Each named turn below is shown by a few rows before and after it. Which turns, in which order, take the first row of each later pair to the second? The first pair is answered.
turn Y:
-27.9 -16.9  11.9  -2.8   1.6  -8.3 -13.7   9.1 |-> -19.3 -10.3 -16.5 -14.9  15.3   7.9 -16.5  -5.6
-7.1 -4.3 11.1  8.6 -0.2 -6.2 -1.1  8.0 |-> -12.1  -3.5  -4.3   5.6   8.3   2.2  -5.2  -2.9
17.9 26.6 -2.6 -5.0  2.5 -9.9 -7.4 14.6 |->   1.9  18.0  13.5   6.7  -1.3 -19.6 -10.8  20.4
turn N:
-22.6  -9.1   4.6  13.1  -6.3   8.4  -8.6  -0.7 |-> -22.4  -9.5   9.0  12.9  -7.9   3.1  -8.8   2.2
  2.7 -16.1   3.7   4.8  -6.3  -0.8   1.0  -3.8 |->  -4.1 -11.7  -5.1   3.8   3.8   5.5  -3.6 -10.4
-10.8 -15.7 -18.7 -14.4  15.3   2.3   1.2  -9.2 |-> -18.9   2.8  -2.5 -13.1  22.1 -14.0  -0.9   4.6
turn S:
11.8 -2.0 -1.2  6.0 -2.2  3.8 -8.6  7.2 |->  11.6  -0.8  -4.5   5.3   0.9   5.4 -10.5   5.3
-10.0   8.4   8.5  -2.6   0.9  -1.7   4.3   0.8 |-> -5.2  0.9 11.6 -0.7 -7.0 -0.4  8.2  1.6
-17.1   9.8  -3.6   4.6  12.7   0.6  -6.4  -5.9 |-> -13.0   9.6  10.9   7.7   5.8 -10.9  -0.3   4.4
  9.2  -8.5   3.8  -3.9 -13.8  -4.5   3.6   5.0 |->   8.0 -12.6 -11.7  -5.8  -9.3   6.1  -0.3  -5.5
Now pairs of rows:
(2 to 4 turns a pair)
-15.7  14.4 -19.5  -6.3  22.3   7.4 -13.5 -13.4 |->   1.2  33.0   7.1 -11.0  12.1 -15.2  -2.0  11.8
S, Y, Y, Y
-15.8  13.8   9.1  -7.1   5.9 -10.0  -7.9   4.8 |-> -23.4  -3.5   5.8   0.4   2.3  -2.9 -10.2  -3.8
S, Y
 16.3   6.0  10.7 -11.8 -10.2  -1.3   8.2   5.4 |->   9.4   8.8 -10.1 -15.9   5.1  12.0  -0.1  -7.5
N, S
 11.2 -16.0  11.1  13.3 -18.1  -4.7  10.8   4.6 |->  15.6 -18.4  -5.8   8.8 -14.3   7.7   8.4  -6.5
S, Y
-12.2 -26.7  -1.8  10.9 -14.0   6.7 -10.7  -4.9 |->  10.7 -16.9 -20.5  -3.3 -11.4  16.7  -6.9 -11.5
Y, Y, Y, S
-15.2  19.0 -10.7  -7.7  29.4   0.6 -14.0 -14.0 |->  31.1  -4.1  17.5  -8.2 -17.0 -12.6  13.1   6.5
Y, Y, S
 -1.8 -22.8 -14.1   7.4  -9.6   7.6  -3.0  -8.3 |-> -12.8  14.5   6.8   5.9   7.6 -15.6  -7.2  13.1
N, N, Y, S
-15.0   1.5  -4.8   4.4  16.8  -3.2 -10.5  -5.5 |->  8.9 13.8 -9.1 -9.1 14.8 -2.3 -2.2 -0.3
S, Y, Y
 -0.2 -19.9 -13.8  23.6  -2.7   6.4   2.6  -9.5 |-> 24.6  4.0 -2.6 10.7 -7.2 -9.8 14.5  9.5
S, Y, Y
 -2.2  22.5 -10.7 -11.9  12.0  -2.7  -2.4   0.2 |->  -6.6 -18.2  10.8   9.5 -18.3  -5.0   2.6   0.0
Y, S, Y, S
-15.8 -19.3  -3.5   9.8  -2.0   5.2  -9.2  -4.7 |-> -13.8  10.3  -8.8  -1.7  17.4   0.2 -11.9   0.6
Y, N
-17.3  18.7  -9.7   0.2  20.6  -0.6  -5.0  -1.8 |->  -7.2  23.5 -12.1  -4.6  18.6  -0.3  -3.3  -1.3
S, Y, Y
-17.8   6.1  -5.3  14.0  25.6  -8.8  -6.7  24.3 |->  11.3  17.5 -18.2  -2.6  23.0  -5.6   3.9  27.5
Y, Y
19.6 24.8  9.3  2.4  2.0  3.4 19.2 11.7 |-> -16.7 -16.3   9.7  26.4  -2.8  16.0   7.4  -6.0
Y, S, Y
 12.2 -12.6  -0.3  -2.6  -5.3   2.1   3.5  -0.7 |->  -2.6 -18.2   1.9   5.4  -2.9   1.4  -2.5  -2.5
Y, Y
-16.9  18.4   3.6  -0.4   9.9  -4.2 -11.9  16.5 |-> -29.5   0.3   3.4   8.4   5.0   2.6 -15.1   8.7
S, Y
25.6  2.3 11.4 -1.9 -7.3 -9.8  1.8 16.2 |->  -9.3 -26.1   5.7  15.4  -3.0   3.3 -12.7  -2.9
S, Y, Y
-13.9 -19.7   3.0  11.5  -3.4  10.3   0.5   3.0 |-> -22.2  -8.9   2.8   9.4   8.4   9.0  -3.6   5.4
N, S
-18.8  -5.7  12.2   3.9  -0.4  -7.8  -3.4   0.8 |-> -19.1   8.9   3.9  -3.1  10.6  -6.2  -6.1   1.1
Y, S
 13.6 -17.8  -9.9   2.7 -32.7  17.1   4.2  -8.5 |-> -24.4  -7.7 -16.3   9.9  -5.1  19.5 -14.9 -16.3
Y, Y, N
 21.0   6.2   7.6  -2.4 -17.8 -12.0  12.4  12.7 |->  12.0   8.4 -28.1  -8.3   5.5  11.8  -0.3 -10.9
N, S
-19.9   8.5 -14.7   3.4   4.3   2.4 -12.6  -1.8 |->   2.5  22.4 -15.6 -10.1   1.2  -2.3  -3.5   7.3
S, Y, Y
-20.7  -8.0  -8.5  11.1   6.3   1.9 -10.1  -6.7 |-> 24.5  5.5 -8.9 -7.0 -5.8 -1.6  7.4  6.2
Y, Y
-21.7  23.3  -9.5  -2.8  25.2  -5.3 -13.4   3.6 |->  24.1   8.0  12.9  -7.6 -16.5 -15.5  13.0  20.7
Y, Y, S
 16.1  -5.6 -27.8 -10.4  -3.1  21.9  -0.8 -19.2 |->  -0.4  17.5  29.2   3.9  -7.2 -21.5   2.4  18.7
S, Y, Y
 4.0 14.2 -2.5 -3.9  2.3 -6.4  0.3  4.6 |-> -10.3   9.1   1.2   2.6   4.1  -7.0  -6.1   4.4
Y, Y
